(in the rows, 128 means zero)
Each path is a new rotation, seen through one point. The rows after it are directions, each followed by how far the rotation turns it, in degrees a step (0 if it stays put).
Each turn is a multiple of 5 degrees from 10 to 175, or 0.
Each row of a path follows its step; steps can be skipped.
path 1
step 0: [147 124 126 136 128 129 128 123 129 122 130 131 128 133 128 126 120 122
 127 120 122 147 127 135 135 122 108 136 134 131 123 145 113 127 131 135
 125 123]
step 1: [133 110 122 137 131 125 135 129 134 129 139 115 136 139 137 125 127 135
 129 117 127 126 131 120 121 144 112 139 121 123 135 129 125 128 133 141
 126 125]
step 4: [112 123 145 118 115 129 127 124 124 131 116 137 134 127 137 130 135 121
 132 127 127 134 132 130 145 138 136 123 115 114 127 135 128 130 132 131
 138 127]
step 5: [123 124 139 131 126 120 116 124 137 129 121 126 113 127 126 114 134 113
 133 136 116 142 125 126 132 119 125 122 122 118 133 124 139 144 126 132
 127 127]
step 6: [134 130 140 124 123 128 126 115 127 113 138 120 123 124 122 121 144 126
 130 120 115 132 135 124 118 122 130 125 138 124 125 123 122 138 149 129
 130 129]
step 7: [130 126 119 119 121 126 122 123 126 126 132 111 128 136 126 131 117 128
 112 119 121 135 125 114 124 119 118 117 126 134 111 139 128 131 141 124
 129 128]
step 8: [142 111 123 131 126 132 128 135 120 124 127 121 126 149 133 116 125 127
 117 125 124 112 136 132 117 129 129 123 119 133 124 129 131 121 129 122
 141 133]
step 9: [142 138 121 127 127 139 127 134 128 114 122 136 126 137 134 116 115 130
 126 122 128 132 122 140 142 145 120 126 127 136 124 119 124 126 128 125
 140 127]
step 11: [127 127 128 132 124 122 145 117 126 138 125 141 133 144 115 130 131 132
 135 132 125 135 116 135 131 133 129 125 124 115 140 133 126 136 139 136
 134 115]
step 12: [121 125 131 134 125 112 126 117 135 128 126 129 128 141 113 117 135 138
 133 127 135 134 138 132 136 127 117 125 131 129 132 136 126 142 126 133
 111 140]
step 13: [133 127 143 120 112 127 133 129 129 123 129 117 129 125 130 123 148 141
 123 129 138 131 142 122 131 131 121 131 126 118 116 142 128 131 126 138
 129 121]
[131 128 128 130 122 125 131 123 127 128 130 128 124 127 126 129 127 124
 129 123 129 128 128 124 125 127 125 127 133 124 130 130 128 130 125 131
 127 131] -> 60
[130 126 130 123 128 127 128 123 131 127 126 133 123 127 132 130 126 125
 129 131 130 131 127 131 128 131 127 129 128 126 129 126 132 121 129 123
 128 129] -> 65
[136 127 130 129 130 126 129 130 127 132 125 122 126 127 131 127 131 128
 128 129 129 126 127 133 126 125 131 132 130 127 129 132 132 129 128 129
 128 126] -> 145
[127 130 131 130 131 130 128 130 126 129 133 132 131 123 130 130 125 127
 125 129 131 126 126 128 124 128 129 125 130 128 131 130 129 129 124 124
 121 126] -> 0
[124 122 126 130 132 122 125 128 128 128 128 125 127 128 131 124 128 127
 128 129 132 126 130 126 125 129 127 130 127 131 132 125 129 129 130 128
 124 135] -> 160
[130 129 129 126 131 130 130 128 127 121 127 125 126 126 126 128 125 129
 135 127 132 130 133 130 130 127 127 129 131 130 129 130 125 133 129 123
 128 129] -> 115
[126 130 132 124 127 129 123 129 126 125 129 127 121 128 128 130 131 129
 128 126 128 130 127 126 126 125 135 128 123 126 127 129 129 130 128 129
 125 131] -> 40
[125 127 126 131 129 132 124 127 129 127 127 129 124 127 129 128 134 129
 124 129 125 126 126 126 126 127 123 131 131 128 127 133 127 129 128 122
 133 129] -> 45
path 2
step 0: [131 131 138 136 124 144 131 121 129 136 134 131 112 133 123 119 120 128
 131 116 109 124 133 119 124 122 125 139 148 123 136 120 132 127 138 142
 118 131]
step 3: [136 124 140 117 131 138 120 129 140 135 120 118 124 120 138 127 116 124
 122 118 123 124 138 129 134 145 122 134 142 112 131 133 136 110 134 123
 125 131]
step 4: [123 136 140 128 143 128 134 130 130 138 136 121 120 130 128 128 120 121
 132 117 109 112 133 120 118 126 130 145 126 111 126 122 126 136 125 142
 117 134]
step 5: [127 128 140 120 135 134 143 132 127 132 137 118 139 118 140 122 128 122
 121 119 105 134 126 143 125 119 122 139 124 138 134 132 135 117 141 126
 127 137]
step 6: [128 112 147 113 130 121 127 136 121 136 147 129 128 129 140 130 126 136
 139 123 133 116 124 134 126 129 137 133 140 120 120 121 138 119 134 128
 116 137]
step 7: [127 116 140 126 127 134 123 140 134 150 130 126 121 125 126 129 116 119
 114 124 117 122 134 116 128 133 122 129 139 133 142 135 129 111 123 133
 119 139]
step 9: [127 125 133 131 130 129 136 141 122 154 141 123 124 112 127 134 130 123
 131 123 125 131 128 147 124 116 113 139 126 126 126 137 128 122 143 121
 125 133]
step 10: [127 111 132 114 120 131 135 119 136 142 142 132 126 138 136 120 119 135
 138 116 135 129 131 121 130 134 126 139 130 116 131 136 142 119 139 125
 122 141]
step 11: [122 135 133 129 118 129 135 140 129 161 129 133 124 133 132 125 132 120
 123 129 116 124 127 115 122 126 130 134 141 124 135 124 133 120 134 147
 122 125]
step 12: [123 125 144 139 126 132 140 116 137 134 141 134 122 113 139 115 136 119
 133 122 120 130 137 126 118 126 119 129 130 135 137 111 140 126 137 119
 127 135]
step 13: [124 120 137 130 117 125 126 128 127 155 128 113 114 115 141 126 131 129
 133 123 136 133 127 147 125 137 127 137 132 124 115 127 126 125 135 133
 118 131]
[125 126 127 127 124 125 128 125 128 131 128 123 129 130 129 127 126 129
 126 124 127 129 127 125 126 131 129 129 121 131 128 131 125 131 122 131
 128 133] -> 120
[125 126 133 129 131 129 129 126 126 127 131 132 129 132 125 126 132 132
 130 126 129 131 133 129 128 130 131 126 127 122 129 126 128 133 125 127
 124 128] -> 170
[128 130 126 133 119 129 129 121 130 132 126 130 124 127 128 125 131 128
 130 127 130 132 128 127 127 129 128 127 130 126 127 127 128 130 131 129
 130 125] -> 25
[127 131 128 126 124 127 123 129 130 127 129 130 125 132 126 127 121 126
 131 129 127 129 133 130 128 129 130 126 129 127 128 134 133 126 126 131
 126 126] -> 100
[128 130 126 127 128 128 129 128 127 128 132 130 132 134 127 125 129 131
 131 127 122 129 125 128 133 125 128 128 132 129 124 129 130 128 130 131
 132 133] -> 70
[124 130 128 129 129 131 128 133 126 132 123 129 129 130 132 129 131 128
 124 129 127 133 129 134 130 131 125 128 131 128 130 132 124 127 127 130
 127 127] -> 175
path 3
step 0: [128 134 131 115 121 118 122 132 138 138 121 129 123 135 129 132 131 133
 145 142 124 127 124 126 119 119 123 108 122 111 112 120 130 135 145 126
 120 131]
step 1: [121 120 139 127 131 126 125 123 105 133 127 136 114 141 144 116 143 131
 127 124 110 116 122 131 136 128 134 130 135 124 134 137 122 131 124 115
 130 130]
step 2: [127 124 119 135 116 119 117 126 131 124 117 134 141 133 124 117 128 120
 114 122 134 129 119 121 144 135 112 133 126 126 144 131 123 118 143 142
 122 124]
step 3: [128 137 118 122 106 125 124 137 130 131 136 118 140 140 137 130 123 142
 132 127 129 138 130 121 129 123 128 104 115 125 124 123 132 126 125 119
 143 132]
step 4: [119 125 132 123 131 128 116 128 117 137 121 139 116 126 126 108 128 117
 131 122 125 127 146 133 121 122 144 120 124 134 129 133 124 130 133 119
 124 153]
step 5: [151 120 151 123 110 125 131 135 130 130 115 135 135 123 128 137 130 121
 122 120 121 125 119 124 139 141 125 130 129 129 141 131 118 131 132 134
 120 133]
step 6: [128 142 128 116 119 134 130 117 141 138 138 131 148 138 138 111 129 129
 118 126 123 126 110 133 118 126 124 120 130 126 124 119 141 128 130 134
 140 127]
step 7: [130 129 127 127 145 113 112 130 124 135 137 138 128 136 128 125 141 115
 132 139 124 138 140 122 120 121 116 120 124 135 133 137 119 135 133 112
 140 134]
step 8: [118 124 138 139 120 114 132 126 126 132 119 132 135 120 137 141 133 125
 127 107 129 125 124 116 129 139 140 128 129 133 144 125 134 122 138 109
 117 128]
step 12: [125 128 134 123 132 123 119 125 121 123 106 127 135 127 127 127 130 146
 111 123 117 121 115 124 113 125 112 133 121 138 130 113 124 135 138 134
 128 122]
step 13: [127 144 126 138 134 129 127 137 133 137 141 128 120 129 134 127 147 142
 123 132 138 130 118 137 145 127 117 124 118 122 134 122 129 123 134 119
 141 143]
[130 128 131 131 130 124 131 126 128 130 129 131 127 132 126 126 126 130
 130 129 133 128 128 130 127 121 125 123 124 126 128 128 132 128 124 128
 128 130] -> 110
[129 128 132 131 124 126 129 125 124 126 127 127 131 124 129 128 125 129
 121 131 131 125 129 129 126 127 127 130 131 126 131 133 127 127 128 125
 123 127] -> 110
[127 127 130 124 130 128 128 124 130 130 126 126 121 124 129 131 127 132
 128 123 127 122 126 126 130 126 128 128 124 130 130 132 128 131 131 128
 127 130] -> 95
path 4
step 1: [133 131 136 121 129 121 118 128 121 123 126 122 135 150 132 125 117 143
 135 121 133 142 138 117 121 129 125 115 124 137 120 136 128 119 127 123
 125 110]
step 2: [134 131 124 137 142 132 125 135 113 124 134 117 127 132 127 143 116 132
 114 140 117 129 127 133 131 116 128 125 115 131 125 137 135 127 135 132
 138 110]
step 3: [133 115 130 135 128 119 134 132 117 126 123 136 129 138 122 145 133 134
 136 125 124 127 130 134 113 128 144 123 108 132 143 136 126 134 121 121
 140 126]
step 4: [129 129 130 132 112 138 134 127 127 125 116 122 123 146 128 122 116 135
 125 135 116 126 131 135 124 130 137 117 128 120 150 125 122 132 126 143
 123 115]
step 5: [122 133 125 136 122 140 121 130 116 121 134 136 132 131 123 145 111 146
 140 124 120 133 138 123 127 134 130 120 126 124 124 123 115 114 124 128
 116 125]
step 6: [136 127 132 117 135 132 118 134 118 126 113 131 127 141 136 140 122 125
 117 138 126 138 136 105 122 126 137 123 125 134 118 132 128 122 122 133
 129 113]
step 8: [128 124 132 134 123 120 132 129 126 121 118 121 132 140 127 138 126 145
 133 133 131 134 117 135 106 136 127 121 117 124 141 134 131 125 135 122
 135 108]
step 9: [128 135 124 131 125 131 131 132 124 118 137 128 132 136 121 135 112 145
 119 130 107 142 131 131 126 122 136 121 122 129 141 120 125 138 123 145
 135 125]
step 10: [124 121 131 134 118 133 120 137 111 132 119 132 131 143 128 136 119 133
 132 127 117 125 138 125 120 122 135 113 120 141 122 133 110 130 119 119
 117 130]
step 11: [134 123 137 126 125 139 127 127 122 122 121 127 110 133 131 136 115 123
 123 136 124 125 141 124 135 131 139 118 115 125 131 136 134 107 127 138
 126 111]
step 13: [132 139 130 122 134 115 127 134 126 129 114 119 140 146 118 142 116 127
 126 139 125 140 131 129 113 133 133 123 132 119 136 127 125 133 132 135
 131 114]
[128 127 132 127 128 126 129 127 127 126 126 125 128 132 126 129 131 132
 132 132 123 129 124 130 127 133 127 132 132 124 131 127 129 129 128 131
 127 134] -> 80
[126 127 131 130 125 129 124 127 130 129 124 125 127 134 130 128 131 127
 122 129 130 126 123 123 123 127 126 128 131 129 129 128 128 129 127 123
 128 126] -> 160
[127 126 133 121 127 123 128 125 133 127 124 129 127 128 127 126 128 126
 128 126 128 133 130 123 127 130 129 125 124 128 131 128 131 125 127 130
 132 128] -> 145
[131 128 129 131 131 128 131 130 130 133 127 125 126 130 122 128 128 130
 128 124 129 129 126 126 130 130 132 132 126 125 125 130 127 131 134 126
 133 126] -> 70
[126 129 125 129 129 127 129 131 134 126 128 129 130 129 127 125 127 132
 126 124 132 129 129 133 122 128 130 126 132 121 130 124 126 126 128 130
 128 127] -> 85
path 5
step 0: [130 125 118 129 114 127 135 121 121 139 137 133 125 129 142 120 129 135
 129 122 138 133 130 122 138 130 122 111 139 124 130 137 142 139 125 135
 123 124]
step 2: [119 134 129 131 129 133 120 137 134 129 117 127 137 123 127 126 119 119
 106 137 131 119 135 126 150 129 139 130 126 116 123 124 127 134 123 132
 122 125]
step 3: [133 122 126 123 112 128 128 126 132 124 121 136 126 136 127 120 136 123
 122 132 133 127 130 119 134 124 121 111 124 140 145 131 124 137 131 133
 107 128]
step 5: [131 135 119 142 138 138 123 136 130 130 139 124 127 132 133 126 129 132
 125 127 121 121 137 136 135 141 143 122 132 119 127 125 140 138 124 140
 118 122]
step 7: [125 123 133 119 124 134 122 131 137 126 119 146 135 124 131 130 117 127
 127 136 143 126 132 126 122 136 122 133 119 124 126 114 142 138 123 122
 124 143]
step 8: [134 120 124 135 127 128 123 129 126 137 138 131 115 133 136 123 132 129
 138 133 125 130 133 113 131 141 133 107 135 138 122 120 141 129 131 131
 121 139]
step 9: [136 138 119 119 137 124 132 128 137 136 122 128 120 123 142 123 130 137
 136 130 122 132 138 131 133 127 127 135 129 133 117 130 133 112 112 120
 120 114]
step 10: [112 132 131 141 127 138 127 129 136 126 127 127 137 116 134 124 123 125
 122 135 131 135 141 124 130 128 133 140 125 128 125 133 141 148 124 117
 119 123]
step 11: [121 131 126 129 115 117 121 135 118 123 132 136 124 129 131 120 132 110
 128 134 138 141 127 121 139 132 124 127 132 141 129 132 128 122 131 128
 112 143]
step 12: [147 132 122 119 128 120 120 119 130 136 117 135 131 128 133 138 124 125
 114 122 138 132 136 127 119 131 121 121 134 128 110 130 138 122 121 128
 121 127]
step 13: [124 130 125 142 137 126 127 116 140 136 143 114 126 132 126 124 126 126
 118 120 126 124 129 117 130 129 141 122 119 127 127 130 142 131 125 124
 112 118]
[126 132 128 126 126 126 125 128 129 127 124 128 127 128 128 129 127 128
 129 126 129 128 130 128 130 128 128 130 128 123 132 128 128 118 121 128
 131 132] -> 145
[124 131 128 124 128 130 125 130 121 134 129 125 129 133 129 130 125 126
 126 129 131 127 127 131 126 127 126 128 124 126 126 129 130 127 132 128
 127 131] -> 70
[133 122 131 129 126 126 125 132 126 129 128 132 125 128 126 124 123 129
 126 126 129 127 127 128 125 131 126 127 130 130 130 134 133 126 128 128
 131 127] -> 90
[127 131 126 132 127 124 128 128 123 124 129 134 129 132 131 132 127 132
 132 129 132 128 122 126 128 127 127 127 131 129 129 126 130 131 127 127
 130 131] -> 100
path 6
step 1: [117 119 132 146 131 120 136 114 136 132 119 124 118 128 128 124 124 125
 133 141 131 118 118 144 136 126 122 126 124 131 131 128 120 132 114 141
 129 126]
step 2: [113 122 147 133 126 131 137 123 142 144 138 122 117 122 128 127 120 121
 138 124 122 136 123 137 122 134 128 140 125 132 138 129 128 126 140 129
 123 133]
step 3: [124 134 136 149 125 143 123 139 129 145 132 126 125 133 123 121 117 126
 131 123 128 136 124 120 128 125 128 119 143 136 121 134 122 123 137 142
 128 129]
step 4: [116 147 129 135 123 138 133 118 130 127 124 137 122 126 134 123 129 121
 111 126 124 126 119 136 140 125 112 127 144 127 119 128 128 136 132 137
 130 129]
step 6: [127 136 122 134 136 128 134 129 133 135 118 135 130 125 110 128 120 124
 141 119 108 126 127 134 135 134 141 118 123 127 124 137 114 136 132 136
 130 137]
step 7: [117 136 107 126 127 132 136 124 130 127 118 124 120 133 124 117 118 126
 137 125 122 125 128 138 130 133 136 140 139 129 132 119 136 127 138 147
 123 124]
step 8: [105 121 131 125 137 136 135 126 112 130 133 134 122 122 123 135 119 135
 130 128 139 122 127 133 128 125 132 120 134 136 132 130 139 132 126 147
 117 132]
step 9: [129 124 138 137 143 129 142 121 136 147 129 132 124 119 134 122 126 137
 134 119 135 112 129 134 147 128 124 126 125 128 127 130 124 127 122 142
 131 129]
step 11: [131 137 136 131 126 126 119 124 132 141 118 128 125 126 124 137 113 128
 122 131 133 143 126 135 123 125 129 125 138 144 113 133 127 127 132 147
 118 138]
step 12: [124 139 125 121 120 148 136 121 135 139 118 132 125 116 128 138 129 133
 125 126 125 117 134 133 135 116 117 131 140 131 126 135 119 126 141 130
 126 140]
step 13: [113 139 118 132 120 131 130 137 129 131 136 136 131 130 113 125 126 139
 128 141 129 119 122 135 142 117 127 134 112 122 120 136 126 122 137 136
 124 135]
[125 127 128 124 127 124 126 131 132 125 127 129 131 130 126 129 126 127
 123 124 124 124 124 124 127 126 126 126 129 126 130 131 127 127 133 132
 132 126] -> 40
[130 131 127 129 126 132 126 129 127 127 125 125 128 128 130 132 124 128
 128 126 127 133 129 124 124 133 132 128 131 129 128 124 127 128 133 132
 127 123] -> 90
[125 130 125 130 133 134 129 131 125 130 132 129 131 124 130 124 128 130
 121 130 129 124 128 124 127 126 127 128 129 129 127 127 130 128 131 127
 126 126] -> 80
[128 130 127 129 123 134 125 128 133 125 128 128 127 126 126 127 129 130
 124 128 123 132 131 128 130 128 126 127 127 124 123 131 131 127 127 127
 127 133] -> 45
[125 131 131 126 126 124 127 126 128 127 131 130 130 127 128 127 125 129
 128 127 132 131 126 127 121 129 129 129 122 129 128 129 134 131 130 128
 123 130] -> 125
